The same turns and mirrors carry the whole set onto itself, and each row onto the other rows of its family. Which rows share a family with each named row? Give them in list order.
These 20 rows form 5 families of 4 rows each.
z100: [ 16.9  -5.0   4.6  -8.7   9.4  -7.7   2.5   6.7  13.9 -11.0  -9.0   1.0
  17.5   4.9  12.5   0.4  12.9   9.1]
z428: [ 16.0  -8.2   0.7  -8.2   3.1  -1.1  -0.5  15.4   9.3 -18.1 -16.0   3.5
  16.1   7.0   5.4   3.2   7.7  -4.0]
z322: [ -0.6  41.3   5.1  29.5  17.6 -42.2  26.9 -22.7 -13.6 -14.9   5.8   1.6
 -15.2  38.9  -8.1   1.1  13.5 -15.5]
z223: [-47.6   3.3  12.5  12.4   8.8 -25.1  16.4 -14.2 -29.5 -13.3  -8.1  19.0
  -5.2  22.4 -17.0  19.2   5.8   2.2]
z833: [ 10.0   5.8 -14.0  43.5  18.6 -12.3 -13.2  28.5 -13.5 -16.2  10.9 -14.0
  18.3  12.0 -12.0 -16.3  17.8   3.9]
z196: [-51.9  13.2  14.8  10.8   9.6 -15.9  17.1 -16.8 -20.3 -12.0  -9.2  10.9
  -6.3  23.4 -18.0  21.9   9.7   0.8]
z13: [ -8.9  38.0   4.5  33.2  10.8 -41.3  26.8 -22.6 -14.8 -13.9  -4.3  -7.7
 -14.2  42.3   0.7  -3.3   7.5 -18.6]
z295: [ -8.3  35.8   3.5  30.3  19.0 -50.1  22.9 -16.8 -15.2  -9.4   5.6   1.1
 -15.6  44.0  -7.3  -6.1   9.7 -17.4]
z443: [ 13.5  -6.6   4.6  -7.1  12.6  -5.3  -0.2  10.9  13.5 -10.8 -13.7   9.9
  23.3   6.3   5.1  -3.6   8.7   1.3]
z254: [ 23.0  -5.2   5.6  -3.3   5.9   4.5   3.0   3.2   9.6 -12.9 -10.4   3.9
  17.9   7.0   5.0   3.5  17.5  -6.0]
z129: [ 16.3  -5.8   6.1   1.9   4.6   0.1   3.8   6.9  15.2 -10.7 -20.9  -1.6
  21.6   7.8  10.0   0.7  10.4  -1.4]
z703: [-47.2  12.9   7.9   8.4   8.2 -13.6  14.6  -8.2 -25.6 -14.0  -3.3  14.9
  -9.9  30.1 -29.0  21.0   2.8  -0.4]
z851: [  0.2   5.6 -13.1  40.9  15.9  -8.5 -18.6  36.0  -4.8 -18.8   5.1 -19.3
  13.7  16.4 -14.6 -12.0  17.5  -3.6]
z235: [-50.2   5.7   7.5   6.3  15.8 -25.8  13.0  -7.0 -29.7 -13.2  -4.9  11.1
 -13.5  20.1 -18.3  22.0   5.3   4.9]
z177: [ -7.2  37.2   2.0  27.4  14.3 -48.9  26.6 -18.5 -14.9 -17.9  -4.5  -6.2
 -23.0  37.4   3.4  -2.3  13.0  -8.7]
z510: [ -1.5  11.4 -14.8  35.6  18.4 -15.6 -22.0  33.6  -5.4 -14.3  10.3 -22.5
  13.0   6.1 -11.5  -8.2  16.1   4.0]
z229: [  8.4   8.7 -13.2  37.3  14.7  -9.4 -15.7  30.8 -11.3 -20.8  16.3 -12.7
  13.2   9.0 -23.1 -11.3  17.0   0.5]
z423: [  7.0  15.1  -9.9  42.4  11.5  -6.6 -15.3  32.4  -6.2 -16.8  12.5 -20.4
  15.1  14.9  -6.5 -11.3  14.5   6.0]
z230: [ -9.9  35.0  -2.7  29.0  17.7 -47.1  23.9 -17.8 -16.4 -14.8  -2.7  -9.8
 -21.4  40.2  -9.5  -1.9  15.3 -22.8]
z377: [-54.9   7.7   8.5  10.4   9.2 -19.0  11.2  -7.1 -25.9 -17.8  -9.5  11.0
  -9.0  29.7 -17.9  17.9   3.9  -7.0]

The rest of the family of z13: z129, z851, z377
The rest of the family of z100: z322, z235, z229
The rest of the family of z428: z196, z423, z230

